In the rows, 128 means zero.
Each path is a new rotation, seen through one point. The rows after it are directions, each followed by how far the rotation turns it, in degrees a step (0 if it stays put).
Each turn is a multiple of 5 degrees from 10 to 175, or 0.
Each row of a path follows its step; steps can be skipped.

step 2: [133 130 124 121 127 133 134 130 133 124 128 135 129 126 131 126 122 126
 131 135 132 125 145 118 124 133 128 131 135 134 119 124 122 133 139 121
 124 137 136 128 116 126 128 130 127 123 124 134 124 130 132 124 130 125
 125 125 129 130 123 130 132 126 125 137 135 126 139]
step 6: [119 129 130 125 132 125 133 131 133 125 131 134 116 124 135 124 126 129
 134 125 135 125 133 125 128 133 128 139 129 137 130 129 129 116 128 115
 123 135 137 132 129 132 123 136 130 136 127 124 133 125 128 126 122 123
 128 138 126 122 125 128 135 135 125 133 139 130 128]
step 11: [125 126 123 124 126 132 125 132 134 121 122 133 128 134 132 133 126 131
 134 126 130 121 128 123 127 133 131 123 118 128 131 122 139 127 129 114
 126 124 134 132 133 132 124 130 135 131 120 126 123 137 131 119 136 129
 136 139 127 124 123 133 129 131 130 119 139 126 133]
step 13: [123 132 129 133 125 133 122 133 134 130 138 123 127 124 133 126 128 129
 127 131 129 128 135 124 125 125 139 141 126 130 137 132 125 123 121 128
 119 123 131 134 133 125 126 134 122 134 124 132 129 140 131 124 125 133
 137 120 124 137 125 129 125 133 132 136 136 118 127]
step 14: [131 126 124 121 123 127 129 131 138 122 131 133 136 130 142 127 118 124
 132 119 130 126 131 119 125 131 136 121 120 127 134 131 125 131 126 125
 121 128 122 132 128 124 127 136 123 120 123 136 131 134 136 128 124 120
 133 125 133 120 124 133 126 121 125 123 136 125 131]
step 18: [122 139 127 130 124 126 130 133 132 128 118 135 127 128 129 124 128 125
 123 122 123 131 132 122 126 130 127 132 127 128 127 132 132 121 130 127
 111 130 134 130 122 126 124 128 124 131 121 134 131 149 124 129 129 118
 131 130 130 124 133 134 125 132 133 135 136 128 130]
step 20: [133 120 128 121 127 125 123 129 126 129 122 131 118 124 129 121 120 126
 128 129 125 123 127 125 122 128 148 131 126 120 140 125 128 133 129 129
 128 127 122 123 127 127 130 132 127 121 128 124 129 142 129 127 130 122
 128 121 125 132 120 133 120 120 127 127 137 126 130]
step 21: [129 125 132 124 122 134 132 128 135 126 126 132 116 131 127 126 129 133
 123 131 129 127 132 126 124 123 128 127 128 118 130 135 131 128 125 117
 126 136 122 127 120 131 117 125 127 132 127 141 128 135 119 136 127 121
 134 125 132 120 125 132 129 130 119 131 138 123 137]
[128 130 128 129 128 127 127 127 126 131 132 127 128 128 131 127 127 127
 128 128 128 127 126 128 128 130 128 128 130 128 128 125 128 126 127 129
 129 131 130 127 128 131 127 128 127 128 128 127 129 127 129 130 127 129
 128 128 127 130 127 128 125 129 129 130 130 128 128]  110
[130 127 128 125 126 128 128 130 128 129 129 128 125 129 127 128 126 129
 127 127 128 128 126 126 127 128 129 127 128 128 129 127 128 127 124 128
 129 127 125 128 126 129 131 127 129 129 129 127 128 128 129 129 127 128
 128 131 127 128 126 131 128 129 126 127 128 130 128]  70
[127 128 126 127 129 127 128 128 130 127 127 128 126 127 131 126 128 129
 129 128 128 128 128 128 129 129 129 127 126 129 126 127 129 131 129 125
 129 126 129 127 126 129 131 127 130 124 129 129 127 128 129 130 128 129
 129 127 127 127 126 128 125 129 129 128 126 127 129]  120

step 7: [132 128 131 126 129 132 131 133 126 131 126 135 128 121 130 124 120 132
 135 128 121 130 134 129 130 120 128 125 123 119 129 132 116 123 128 134
 123 124 131 118 124 131 132 121 129 124 123 130 142 135 118 129 130 129
 126 130 117 128 126 119 125 136 125 125 142 122 126]
step 8: [139 120 133 130 129 127 134 121 123 130 129 130 127 115 125 128 122 129
 129 127 129 122 126 128 122 127 133 124 135 116 132 129 114 124 130 123
 136 124 116 128 125 127 129 126 126 125 129 134 128 139 128 126 126 129
 115 129 126 133 127 118 125 125 129 134 123 124 134]
step 12: [135 138 123 134 123 134 126 132 125 135 129 125 133 132 133 133 122 137
 124 130 117 132 140 122 135 120 127 124 134 125 130 132 118 121 131 129
 129 121 135 118 121 122 132 126 138 123 134 130 128 135 116 129 125 131
 128 131 127 130 123 127 124 131 128 125 132 128 127]
step 15: [129 124 138 131 131 127 131 136 128 127 130 139 133 127 130 125 124 131
 140 125 121 118 130 121 126 120 128 134 123 130 135 123 120 123 122 136
 132 137 125 127 132 131 129 120 122 128 137 128 139 134 124 129 129 125
 122 130 126 129 120 127 126 137 127 132 124 116 136]
step 16: [128 131 126 134 135 126 135 118 128 127 125 133 128 118 123 134 121 127
 127 127 131 125 125 116 127 121 127 120 127 120 127 125 120 128 129 129
 133 123 125 129 133 125 138 132 112 129 136 128 132 127 121 136 123 134
 120 124 135 124 123 121 132 135 123 128 124 128 132]
step 19: [133 123 119 131 123 133 132 129 123 126 135 123 128 125 123 132 124 129
 138 118 123 128 128 124 132 129 125 125 140 123 128 125 134 128 132 134
 134 121 127 129 124 127 132 135 136 126 125 127 123 147 125 126 131 126
 113 137 126 131 127 124 127 131 127 131 130 127 135]
step 22: [131 134 127 133 128 134 134 126 127 129 128 125 130 130 126 132 125 127
 127 138 115 126 128 120 134 115 132 128 130 132 130 129 130 122 133 134
 138 125 138 122 131 118 135 119 130 127 134 122 134 127 123 137 126 136
 122 122 132 120 116 126 126 131 120 130 128 124 127]
step 23: [128 125 125 134 128 131 131 134 130 138 125 128 124 127 136 127 121 133
 134 136 123 125 133 122 127 119 124 123 124 129 126 130 125 123 128 120
 130 126 128 129 126 128 132 122 124 133 138 130 140 132 118 121 123 136
 123 130 121 138 125 121 123 145 131 127 122 126 130]
[129 131 127 128 131 131 127 127 129 131 127 129 125 128 127 129 128 129
 129 130 129 130 129 130 129 127 125 129 128 127 129 130 128 129 129 128
 129 127 130 127 128 128 127 129 129 129 128 128 131 127 127 127 127 130
 127 128 128 127 128 129 128 128 130 129 128 129 127]  65
[126 130 125 128 130 129 127 128 127 126 127 126 130 129 128 129 127 129
 130 126 128 129 127 126 129 128 126 127 128 127 129 129 129 129 125 131
 128 131 127 127 128 129 127 127 125 129 127 128 129 129 128 129 128 126
 129 129 127 129 130 128 127 129 129 131 128 129 128]  80
[127 127 126 128 130 127 128 127 129 130 128 124 128 127 128 127 129 128
 128 131 126 127 128 129 129 127 130 127 128 128 125 130 128 127 127 126
 129 126 127 127 126 128 129 125 128 126 126 128 128 130 129 127 128 127
 128 127 126 129 128 126 126 127 129 127 127 129 125]  70

step 0: [138 124 130 128 134 133 116 128 131 130 136 116 128 122 122 132 131 133
 128 128 130 127 130 134 129 131 117 118 136 127 130 128 129 125 120 129
 132 141 119 127 129 119 125 132 134 127 133 121 125 130 129 125 127 122
 125 122 122 119 130 125 119 123 130 123 127 132 125]
step 1: [132 124 132 123 131 122 126 132 131 122 137 128 124 130 124 129 131 129
 125 127 134 132 123 133 129 129 124 125 137 134 135 135 135 124 135 127
 131 135 124 119 125 122 121 120 136 128 143 122 131 131 135 135 133 121
 122 123 123 124 127 120 120 124 135 126 133 133 129]
step 11: [128 118 129 125 130 126 121 125 129 125 129 123 126 134 127 126 121 131
 130 140 124 123 126 123 135 120 129 120 136 134 130 134 140 128 125 134
 134 127 132 127 119 127 124 128 136 131 131 126 125 131 131 131 133 111
 122 126 126 127 119 128 119 125 132 124 133 136 131]
step 13: [120 113 127 121 119 129 127 126 133 123 125 126 133 124 128 121 131 131
 137 128 128 131 129 134 133 112 126 126 126 128 142 130 128 127 120 130
 136 126 133 125 130 131 138 128 131 132 139 124 130 128 129 135 133 125
 117 125 129 130 134 132 123 127 126 128 124 131 127]
step 16: [130 123 133 117 129 131 123 130 131 132 123 125 118 126 123 122 135 135
 130 128 132 131 132 140 120 124 123 121 123 128 130 122 122 132 125 131
 131 133 131 137 129 130 129 142 130 122 128 129 130 135 130 119 131 125
 130 121 120 126 139 128 126 124 133 133 119 128 124]
step 17: [127 128 132 121 136 126 121 135 128 133 125 121 117 127 130 123 141 129
 132 127 138 128 129 133 121 133 125 133 132 140 135 131 133 131 136 130
 131 128 123 130 129 130 123 132 138 124 129 127 126 135 123 132 130 124
 131 129 118 122 136 130 118 127 130 131 123 132 120]
step 19: [130 128 131 123 136 129 127 131 129 136 127 129 124 123 132 123 131 130
 123 126 130 122 134 132 131 122 117 123 138 132 130 122 135 125 124 122
 125 125 127 126 124 121 130 129 139 132 139 126 116 127 129 119 132 133
 133 120 123 121 131 125 117 120 122 124 126 131 131]
step 23: [122 117 127 129 128 129 118 127 131 115 119 124 119 126 121 128 133 133
 140 136 122 131 123 133 130 128 128 123 133 124 129 131 126 121 119 124
 126 130 127 127 128 134 135 129 127 128 132 131 126 124 136 135 129 124
 123 121 129 123 135 127 125 126 115 130 125 128 118]
[129 127 128 125 130 128 129 128 130 128 128 129 127 131 128 129 126 127
 128 126 127 129 127 129 129 128 128 128 129 128 128 128 129 126 127 130
 128 129 128 129 129 126 126 129 129 127 126 129 130 132 129 128 127 126
 128 127 127 129 127 130 130 130 129 127 129 127 125]  70
[129 132 125 127 129 128 128 127 128 130 129 131 128 128 129 125 132 124
 128 126 128 130 129 129 129 128 129 129 129 129 130 128 128 127 129 127
 128 127 127 127 130 129 127 126 130 128 128 127 127 127 127 131 128 127
 129 129 129 128 128 127 127 127 128 127 128 128 128]  155
[127 130 127 129 128 127 127 128 127 129 128 126 128 128 126 130 128 126
 127 131 128 126 125 128 127 128 129 130 127 129 129 129 128 127 129 130
 128 127 127 126 128 126 128 128 130 129 128 130 131 128 129 130 128 127
 125 129 126 128 128 127 128 127 127 130 126 129 127]  110

step 0: [125 122 125 133 128 123 132 143 128 126 123 126 131 137 124 133 125 127
 130 131 127 142 128 131 123 131 125 131 123 128 144 133 130 121 132 119
 119 130 124 121 126 128 134 126 129 119 125 136 124 131 131 126 129 129
 134 123 125 130 132 124 134 130 134 129 131 120 117]
step 2: [128 128 132 125 125 131 132 133 130 119 128 128 127 129 129 122 123 136
 129 134 130 128 123 129 121 124 124 131 135 120 131 132 132 130 127 129
 130 136 130 129 115 122 122 123 130 130 115 135 121 122 131 133 117 133
 132 125 141 121 131 135 140 128 136 125 126 123 131]
step 6: [129 131 131 132 129 139 128 136 127 114 128 124 131 120 128 131 120 124
 116 124 132 129 129 134 121 123 123 133 131 127 139 134 126 122 127 124
 124 137 131 126 124 127 132 123 124 126 126 122 140 132 136 133 131 134
 129 130 121 132 131 125 133 123 131 128 136 121 136]
step 11: [125 124 128 129 130 134 133 126 123 111 131 131 137 128 127 127 134 132
 125 133 131 134 126 126 116 128 121 135 126 130 129 126 135 122 131 119
 133 135 122 124 128 136 134 121 122 125 115 129 124 125 136 131 121 132
 128 127 130 130 130 130 134 123 137 131 136 126 123]
step 12: [124 126 127 130 126 122 133 134 132 127 118 127 128 133 125 135 122 123
 133 121 130 135 128 136 123 132 126 126 122 136 130 140 133 123 134 124
 127 144 130 117 129 134 136 124 127 131 128 125 122 131 128 127 128 126
 135 124 130 129 128 124 140 127 137 132 126 127 135]
step 14: [128 134 131 133 125 128 121 133 128 119 130 128 126 119 127 127 124 126
 132 123 126 124 128 133 116 130 125 127 128 124 135 132 127 132 134 126
 127 125 127 129 112 123 131 122 123 126 116 128 131 130 143 131 120 137
 128 128 128 120 137 127 135 123 137 128 131 122 134]
step 16: [115 120 126 126 125 129 133 133 130 108 124 129 121 133 131 119 129 129
 128 127 128 126 125 132 118 137 127 129 128 127 136 123 137 128 133 128
 131 126 128 125 131 126 131 125 131 125 130 137 129 130 129 124 125 122
 126 126 134 134 123 122 121 126 141 128 137 124 126]
step 20: [133 128 134 125 127 133 128 138 132 122 124 132 133 133 121 135 124 131
 125 127 121 138 132 130 122 133 124 128 128 135 126 132 137 127 131 131
 127 140 125 128 124 126 138 123 129 121 131 135 116 129 135 129 121 133
 128 119 127 132 136 124 134 124 137 129 121 125 122]
[126 127 130 128 129 129 129 128 128 128 128 129 127 129 124 126 130 128
 127 129 130 127 129 129 128 126 130 125 128 126 128 126 130 129 128 129
 129 127 127 128 130 128 127 126 126 131 128 128 129 127 129 129 128 126
 128 127 129 127 127 128 129 130 128 130 128 127 127]  55
[128 129 127 127 129 129 127 130 128 129 127 126 126 129 127 130 128 129
 126 127 130 128 133 130 129 127 129 127 129 130 128 128 128 126 129 127
 127 127 129 128 126 126 129 129 127 127 127 128 128 129 131 127 128 128
 127 128 129 127 129 128 129 127 126 127 126 126 127]  55

step 1: [133 125 129 124 125 133 129 121 125 129 132 132 128 128 138 127 132 121
 133 135 120 137 125 125 128 134 130 124 133 128 124 116 124 129 130 131
 130 131 138 122 130 131 128 126 120 124 123 126 124 128 133 128 132 130
 139 143 129 122 125 132 135 133 116 130 137 125 136]
step 3: [125 129 126 128 131 133 133 120 131 138 128 135 122 126 120 130 133 124
 123 134 128 120 130 124 134 123 128 133 130 127 128 131 126 125 132 130
 130 131 140 123 120 138 129 125 127 131 135 136 125 132 127 133 133 131
 125 136 122 117 142 125 128 131 129 119 129 124 141]
step 6: [135 130 132 121 127 139 138 123 123 133 129 128 122 123 132 131 135 132
 123 136 126 135 130 130 124 133 131 128 137 136 124 126 116 126 129 135
 127 126 118 128 128 124 130 134 130 128 119 131 135 125 133 128 136 126
 121 130 123 121 133 127 129 130 118 124 136 136 129]
step 7: [130 133 139 130 127 135 134 133 126 130 125 135 122 123 134 137 131 130
 131 127 128 124 132 123 128 133 137 133 137 127 135 127 120 118 128 137
 128 134 135 128 129 118 133 123 129 125 117 127 121 123 132 131 121 122
 127 126 132 123 130 130 125 136 125 134 141 132 129]
step 10: [135 121 127 136 129 129 119 124 129 134 128 136 133 124 132 127 128 118
 126 136 129 126 119 125 125 127 138 133 132 124 125 118 126 127 128 123
 131 137 129 124 130 127 130 116 121 132 126 131 127 117 133 129 131 132
 132 127 130 123 125 124 127 133 113 128 118 132 138]
step 13: [129 129 130 125 126 136 129 135 119 127 126 131 120 123 130 130 126 126
 118 124 130 118 126 123 116 129 133 128 131 124 128 133 124 131 129 134
 131 123 129 125 136 133 132 119 134 134 130 125 124 123 123 127 139 126
 122 130 138 130 128 135 131 131 130 117 134 132 143]
step 15: [132 119 136 128 121 133 126 127 126 133 138 126 130 121 129 127 131 123
 130 135 131 127 130 115 120 126 132 126 134 131 127 130 122 132 133 127
 128 127 127 131 131 121 126 127 129 124 123 140 126 129 125 135 127 115
 126 125 125 125 128 124 123 134 111 130 139 133 136]
step 16: [123 123 134 134 122 134 136 122 133 129 128 133 132 124 132 132 135 129
 121 129 131 130 123 118 131 123 125 136 134 124 125 137 119 121 128 126
 134 130 130 132 123 110 126 123 120 132 132 130 124 125 130 129 126 127
 121 132 136 120 129 123 128 134 124 131 135 127 135]
[127 128 129 126 128 127 127 130 128 130 127 127 127 128 128 127 130 129
 128 129 131 128 125 130 127 125 128 128 130 130 126 128 130 128 128 127
 127 128 129 129 127 129 129 131 128 127 129 127 127 129 126 128 127 127
 129 127 127 130 128 125 127 127 126 127 130 127 127]  115
[130 130 130 131 128 129 129 126 128 124 130 127 129 125 128 127 130 128
 129 128 128 126 129 128 127 128 128 128 130 129 130 129 127 127 128 128
 128 126 128 130 129 128 130 129 127 125 130 127 128 128 130 128 128 126
 127 128 129 129 126 127 129 128 127 128 129 129 127]  45
[129 128 126 127 130 127 124 130 126 127 128 127 130 128 126 127 129 129
 128 129 128 128 128 129 127 128 125 124 127 127 126 127 128 126 127 126
 127 127 128 127 131 129 129 127 128 129 127 127 128 126 127 127 128 128
 127 131 129 127 127 128 128 128 126 127 128 131 129]  80

step 7: [126 122 127 123 129 121 127 129 127 125 135 135 129 131 130 127 127 122
 134 132 117 124 130 136 128 123 126 143 133 133 123 126 140 132 128 123
 133 130 126 127 128 129 128 127 130 119 129 123 130 126 120 119 128 131
 136 126 129 132 118 128 129 125 126 128 123 137 120]
step 10: [126 122 126 125 128 124 125 124 134 119 131 124 133 121 121 129 131 124
 133 124 122 126 123 133 120 129 123 132 121 128 119 129 132 118 130 129
 125 124 128 133 134 123 120 132 121 138 123 131 119 127 123 122 127 134
 132 135 136 132 130 124 131 133 132 132 125 134 132]
step 11: [134 131 128 140 123 127 134 122 125 125 132 121 131 126 124 130 123 134
 128 122 129 130 122 123 124 140 128 126 127 122 126 125 136 126 123 123
 133 119 126 139 125 130 129 124 128 133 130 130 135 125 130 114 127 131
 120 123 126 131 136 127 130 130 136 126 133 127 132]
step 17: [132 134 131 132 130 132 124 135 118 125 130 125 125 135 125 136 130 128
 124 126 121 135 123 131 126 132 120 135 125 136 119 126 124 129 130 125
 127 123 125 140 129 127 135 131 140 125 131 123 128 134 131 119 124 134
 127 127 126 126 129 132 122 123 131 122 124 123 123]
step 18: [127 129 134 120 126 125 124 136 127 122 125 130 130 142 125 130 128 126
 132 113 131 129 128 124 124 128 126 130 131 132 122 122 137 129 125 143
 132 125 130 125 128 127 123 131 124 128 134 124 121 132 124 124 122 138
 125 138 125 132 122 124 128 129 127 129 127 125 130]
step 19: [125 127 132 128 127 130 134 134 131 126 129 130 135 132 121 125 124 120
 120 120 123 122 129 122 131 128 131 133 135 121 136 128 134 121 135 124
 128 125 119 129 133 125 129 129 128 128 135 127 130 122 122 113 131 136
 127 131 130 125 130 135 135 129 126 122 119 130 129]
step 20: [129 126 134 122 143 120 132 127 126 128 136 126 127 124 124 125 128 123
 124 130 128 129 120 118 131 133 125 128 132 130 116 120 137 126 128 128
 125 126 123 139 125 121 128 121 131 131 134 131 133 125 129 133 126 130
 131 135 124 123 133 129 130 130 128 129 123 125 122]
step 23: [133 125 118 131 125 128 135 124 124 125 131 120 121 124 131 136 126 132
 143 129 127 131 126 121 127 128 125 137 123 133 123 118 129 125 115 129
 130 124 131 126 127 125 132 124 131 127 132 122 130 131 128 121 121 127
 133 129 130 123 133 119 127 131 121 127 125 123 122]
[127 128 129 125 128 128 128 130 129 131 127 127 126 130 131 126 128 128
 127 127 126 126 127 131 129 127 129 127 128 128 129 127 130 127 128 130
 126 127 129 127 128 128 128 131 125 128 126 128 129 128 129 126 127 127
 127 129 127 131 130 127 127 128 127 128 130 127 129]  120
[129 127 129 127 130 127 128 129 128 127 128 126 125 128 129 127 129 128
 130 127 128 128 127 129 130 127 129 130 130 128 127 128 128 128 127 127
 127 127 129 129 126 127 130 126 131 129 128 128 126 128 127 130 130 129
 129 126 129 128 130 128 124 125 127 128 127 129 128]  135
[129 125 128 131 126 127 127 127 130 126 127 128 128 130 128 124 128 125
 128 127 128 126 130 129 127 127 127 129 127 128 130 128 128 127 129 128
 129 128 129 129 126 130 127 130 128 128 127 129 128 128 129 128 129 130
 128 127 128 125 129 128 130 126 128 128 128 130 130]  130
[128 128 128 128 131 129 128 128 130 126 129 128 127 129 127 129 129 128
 129 127 129 129 128 129 127 131 129 127 127 127 129 126 129 126 127 127
 127 128 129 130 128 127 127 128 127 127 128 131 130 127 128 129 131 128
 126 127 130 129 127 127 130 131 125 126 126 128 128]  35
